In the data rows, the value 500 means zero.
Every row has a hidden score. In each pair, how much higher is the second row's than the first's? 20 means about the same, 40 much higher and 0 much lower. The score is a weighted sum of the row's numbers plus the product of two more (or one squared), each taken from its middle value.
ndarray[487 492 515 490 444 528 516 524 464 497]
ndarray[452 475 537 475 576 463 522 455 510 416] -> 24
ndarray[515 499 489 456 554 515 451 521 536 509]
ndarray[382 513 584 487 417 557 539 482 500 441] -> 10
ndarray[525 534 455 491 511 511 491 496 551 512]
ndarray[462 485 588 449 564 470 502 481 508 464] -> 20
ndarray[585 514 374 550 444 480 478 536 474 571]
ndarray[533 514 442 463 453 569 476 569 436 527] -> 16
ndarray[579 471 433 658 445 360 624 370 530 555]
ndarray[414 479 561 499 546 491 538 475 536 458] -> 22
ndarray[466 471 563 407 598 527 436 545 515 486]
ndarray[480 476 538 485 539 483 475 473 528 494] -> 18
ndarray[358 561 639 498 478 538 556 455 528 397]
ndarray[489 479 486 517 517 475 498 483 551 502] -> 17
ndarray[548 554 441 310 631 696 337 644 473 461]
ndarray[464 490 533 427 577 525 473 533 493 458] -> 17
ndarray[552 498 442 520 472 504 478 533 461 561]
ndarray[328 570 627 561 379 552 550 474 483 439] -> 24
ndarray[697 524 270 491 445 591 353 684 335 660]
ndarray[430 491 591 301 645 657 331 615 484 396] -> 21
ndarray[656 555 328 579 372 524 443 576 470 621]
ndarray[552 464 465 639 423 333 647 335 583 561] -> 17
ndarray[520 504 489 518 493 478 507 491 521 522]
ndarray[373 517 595 521 442 516 538 484 510 444] -> 17
ndarray[523 534 453 349 601 645 342 632 464 450]
ndarray[513 497 521 497 544 485 504 475 535 480] -> 21
ndarray[493 486 446 450 530 498 458 515 523 466]
ndarray[668 533 361 513 423 597 437 632 399 600] -> 21
ndarray[555 604 327 187 622 785 250 714 527 384]
ndarray[524 498 479 542 526 431 553 428 526 523] -> 16
ndarray[393 417 644 430 591 503 487 490 539 401]
ndarray[505 486 472 587 432 425 557 451 524 543] -> 21
ndarray[475 465 546 442 565 517 455 543 519 456]
ndarray[508 513 492 500 504 560 500 553 450 496] -> 18
ndarray[512 479 526 514 500 474 493 484 523 490]
ndarray[529 478 476 494 514 521 499 527 448 494] -> 17
ndarray[555 487 514 548 497 413 552 420 562 522]
ndarray[534 487 477 521 502 509 506 480 524 507] -> 13
ndarray[297 405 744 358 684 536 480 491 527 370]
ndarray[529 508 472 535 492 531 516 515 492 500] -> 21
ndarray[454 495 560 484 527 471 503 475 489 466]
ndarray[504 520 491 496 454 549 477 556 412 486] -> 17
ndarray[439 525 545 509 419 556 537 513 443 457]
ndarray[537 516 461 555 455 481 491 483 516 528] -> 25
ndarray[611 518 354 590 398 418 494 485 466 572]
ndarray[548 508 446 457 556 549 447 526 478 490] -> 20
ndarray[407 500 567 500 512 494 510 465 534 451]
ndarray[444 545 513 258 647 706 260 705 483 453] -> 26
ndarray[453 488 570 430 569 495 460 524 521 463]
ndarray[172 410 830 269 790 525 472 483 605 287] -> 20
ndarray[435 466 578 479 574 491 563 472 489 444]
ndarray[110 397 895 087 921 697 281 655 526 291] -> 24
ndarray[481 505 505 465 488 484 480 484 490 472]
ndarray[548 420 500 835 346 154 810 192 604 604] -> 18
ndarray[476 528 494 336 623 651 310 640 474 493]
ndarray[447 478 571 476 605 465 521 465 539 449] -> 20
ndarray[513 487 492 509 491 518 496 510 481 507]
ndarray[439 504 514 498 469 554 509 518 469 479] -> 18
ndarray[529 583 410 213 650 773 197 747 480 453]
ndarray[526 498 434 520 480 472 474 522 455 503] -> 14
ndarray[586 511 418 693 386 327 673 319 595 552]
ndarray[518 437 479 685 431 279 672 325 568 549] -> 16
ndarray[535 483 515 525 517 458 540 475 521 533]
ndarray[540 518 425 330 596 648 313 634 459 456] -> 17
ndarray[369 552 596 537 409 540 499 482 480 432]
ndarray[526 485 483 571 512 426 556 450 537 530] -> 20
ndarray[569 429 463 818 348 172 826 191 614 605]
ndarray[512 476 472 581 514 424 539 434 574 523] -> 24
ndarray[233 526 701 540 443 486 586 402 558 349]
ndarray[520 502 491 460 534 539 440 528 504 499] -> 21
ndarray[487 511 481 493 497 529 491 497 469 528]
ndarray[624 505 379 474 476 558 441 602 400 560] -> 20
ndarray[486 477 525 511 536 512 512 490 510 478]
ndarray[462 491 531 364 592 609 385 621 489 458] -> 23
ndarray[537 438 518 705 417 292 691 321 564 578]
ndarray[645 548 322 542 414 522 446 590 415 601] -> 23
ndarray[814 512 182 437 469 619 316 757 278 689]
ndarray[550 487 422 388 534 645 354 579 478 479] -> 16
ndarray[321 465 651 475 565 459 599 400 559 388]
ndarray[538 514 466 392 606 577 369 606 483 474] -> 27
ndarray[326 460 703 302 725 618 350 589 515 396]
ndarray[623 493 374 483 447 567 408 638 392 585] -> 12
ndarray[596 498 404 596 394 468 527 441 525 528]
ndarray[617 531 380 540 423 532 448 595 454 605] -> 27
ndarray[443 504 588 389 585 550 432 563 493 492]
ndarray[486 508 489 480 555 514 479 511 525 514] -> 18
ndarray[377 546 555 509 523 478 524 462 515 445]
ndarray[330 484 605 517 528 492 544 426 546 447] -> 12
ndarray[514 507 477 541 479 445 483 450 522 511]
ndarray[588 638 336 190 670 798 209 724 468 419] -> 28
ndarray[356 566 567 531 397 541 538 489 465 435]
ndarray[602 608 340 161 644 836 195 728 474 371] -> 23
ndarray[325 482 669 508 549 482 594 398 607 425]
ndarray[508 538 420 401 562 594 388 582 511 471] -> 22
ndarray[507 524 523 505 460 508 491 519 461 463]
ndarray[584 620 370 220 667 771 244 702 464 458] -> 29
ndarray[466 526 474 491 454 520 488 530 437 514]
ndarray[476 459 519 435 569 552 449 527 520 489] -> 19
ndarray[480 507 577 455 562 519 482 494 538 467]
ndarray[572 500 464 523 451 454 526 438 542 549] -> 15
ndarray[433 495 561 426 606 583 438 535 531 478]
ndarray[000 493 999 617 454 389 794 116 743 161] -> 4
ndarray[621 460 415 721 414 286 729 267 586 580]
ndarray[721 532 305 741 303 359 643 364 533 601] -> 18
ndarray[477 480 540 493 485 465 515 499 485 490]
ndarray[735 580 232 690 315 453 586 482 480 644] -> 21
ndarray[538 497 450 491 506 472 472 493 530 489]
ndarray[470 516 532 221 658 769 214 764 447 436] -> 22
ndarray[509 519 463 521 498 482 491 470 553 495]
ndarray[534 487 454 485 468 526 482 543 436 556] -> 13
ndarray[560 515 473 444 502 524 444 533 529 495]
ndarray[436 538 524 122 710 816 141 825 407 435] -> 20
ndarray[732 506 245 449 498 612 417 696 348 642]
ndarray[466 507 486 291 650 689 289 681 483 496] -> 26
ndarray[521 493 490 495 453 518 477 539 447 504]
ndarray[484 497 538 461 508 509 488 522 514 479] -> 24
ndarray[384 460 630 354 658 564 432 555 523 440]
ndarray[541 463 490 563 503 429 550 447 522 515] -> 17
ndarray[541 463 484 534 512 453 511 438 516 518]
ndarray[374 454 656 407 583 498 484 475 532 409] -> 22
ndarray[380 459 661 428 585 491 512 451 526 412]
ndarray[405 513 558 510 492 515 512 504 499 456] -> 21
ndarray[529 443 559 826 321 176 789 220 555 620]
ndarray[427 524 572 507 521 512 528 486 486 487] -> 25
ndarray[475 512 529 521 530 477 503 480 501 501]
ndarray[035 503 930 559 467 405 717 230 643 250] -> 14
ndarray[322 482 658 499 506 494 580 420 544 422]
ndarray[417 485 600 502 507 489 531 439 531 432] -> 21
ndarray[517 510 452 508 466 568 464 567 441 529]
ndarray[548 567 441 413 575 602 364 577 494 454] -> 28
ndarray[496 506 461 532 495 462 508 509 500 512]
ndarray[219 503 757 560 470 468 614 333 572 351] -> 15
ndarray[502 507 472 504 464 513 519 522 497 521]
ndarray[501 394 606 999 260 049 939 074 626 643] -> 17
ndarray[518 503 458 461 534 490 455 494 512 489]
ndarray[518 530 497 479 495 489 478 521 440 510] -> 23
ndarray[392 482 606 516 491 484 552 431 516 440]
ndarray[532 496 486 482 541 458 489 468 520 474] -> 26
ndarray[868 558 081 427 477 671 292 799 242 744]
ndarray[522 482 519 496 513 480 515 483 526 503] -> 25
ndarray[687 524 317 490 459 601 394 670 373 610]
ndarray[525 437 517 671 417 285 677 333 553 564] -> 18
ndarray[627 523 340 476 415 523 426 635 392 615]
ndarray[167 549 779 558 404 462 613 360 603 343] -> 28
ndarray[511 510 506 501 499 491 509 502 508 499]
ndarray[400 534 579 534 486 554 517 506 475 456] -> 19
ndarray[791 543 166 829 204 297 692 343 541 660]
ndarray[443 483 624 489 525 488 530 462 512 430] -> 25
ndarray[481 484 539 494 480 535 500 493 501 482]
ndarray[610 533 365 554 390 507 476 532 431 615] -> 21
ndarray[549 447 498 544 460 438 543 412 519 506]
ndarray[517 470 498 517 456 506 498 516 520 501] -> 22
ndarray[536 594 374 312 622 712 317 651 523 435]
ndarray[562 542 419 513 461 563 455 598 416 568] -> 17
ndarray[481 459 502 429 567 560 433 556 506 494]
ndarray[353 485 662 529 477 504 568 420 532 366] -> 15
ndarray[542 496 495 532 472 489 476 473 525 480]
ndarray[571 445 498 657 423 310 643 362 576 549] -> 24
ndarray[287 515 617 542 406 548 526 451 490 394]
ndarray[483 470 510 476 530 470 512 480 507 484] -> 22
ndarray[683 487 362 474 512 554 479 599 359 576]
ndarray[517 497 487 548 484 418 548 450 543 511] -> 25
ndarray[490 486 493 501 485 508 508 501 493 503]
ndarray[528 503 465 477 536 520 459 519 546 531] -> 26
ndarray[544 525 425 398 534 601 390 553 529 450]
ndarray[584 473 400 571 428 412 540 483 485 568] -> 17
ndarray[096 474 873 562 503 415 707 272 667 229]
ndarray[299 460 697 360 661 552 460 477 556 389] -> 26
ndarray[453 479 587 406 554 503 459 520 530 461]
ndarray[056 447 903 533 581 416 721 214 695 233] -> 10
ndarray[522 467 483 559 463 430 602 431 544 491]
ndarray[532 506 430 491 459 560 495 550 426 522] -> 16
ndarray[955 497 074 362 533 640 307 792 222 740]
ndarray[594 503 403 461 461 562 474 580 418 566] -> 20
ndarray[536 452 503 564 519 439 527 445 547 563]
ndarray[524 492 471 582 482 379 567 413 528 534] -> 22
ndarray[455 529 539 533 460 543 499 529 438 470]
ndarray[526 520 470 594 475 411 587 418 564 497] -> 23
ndarray[528 516 431 517 486 492 484 507 460 518]
ndarray[582 509 429 493 486 546 463 572 408 523] -> 19
ndarray[447 499 535 482 554 516 525 489 514 474]
ndarray[519 495 490 536 491 422 543 457 539 530] -> 22
ndarray[525 562 453 329 601 643 329 623 487 466]
ndarray[448 492 564 493 524 493 524 459 481 461] -> 13
ndarray[461 521 557 478 533 478 514 488 553 479]
ndarray[572 583 429 329 570 637 352 625 517 437] -> 24
ndarray[464 509 528 487 485 546 485 515 444 471]
ndarray[555 555 431 352 598 639 349 626 512 449] -> 29
ndarray[838 577 129 650 276 501 429 620 359 736]
ndarray[988 554 000 634 168 599 314 791 248 787] -> 14
ndarray[504 484 497 483 513 469 525 459 523 524]
ndarray[536 501 483 610 475 419 581 380 571 544] -> 22
ndarray[363 497 608 527 486 522 539 463 474 415]
ndarray[238 453 758 487 585 439 663 326 596 341] -> 22
ndarray[506 487 495 505 508 481 492 483 520 509]
ndarray[755 537 241 575 326 542 414 652 389 681] -> 18
ndarray[552 451 467 607 459 345 634 375 576 527]
ndarray[311 538 642 548 454 501 552 435 534 406] -> 22
ndarray[614 555 357 539 410 534 450 581 460 573]
ndarray[555 436 472 626 457 378 634 365 579 549] -> 16
ndarray[496 531 504 510 441 523 507 525 469 482]
ndarray[547 502 450 604 442 443 578 398 546 531] -> 17
ndarray[488 326 643 946 312 045 883 146 597 651]
ndarray[434 496 542 533 452 485 549 503 469 472] -> 25
ndarray[471 546 464 077 730 859 071 850 445 396]
ndarray[766 568 190 463 446 621 330 753 337 660] -> 18
ndarray[539 526 409 417 574 599 424 536 506 438]
ndarray[457 516 544 374 617 571 402 552 509 474] -> 27
ndarray[646 520 347 612 363 460 516 476 479 600]
ndarray[532 487 464 448 538 548 408 535 493 500] -> 22
ndarray[317 431 675 270 705 661 348 609 497 391]
ndarray[246 461 758 443 596 418 587 364 596 344] -> 25
ndarray[627 519 383 510 442 538 422 580 420 596]
ndarray[473 474 540 486 517 488 501 485 520 476] -> 20
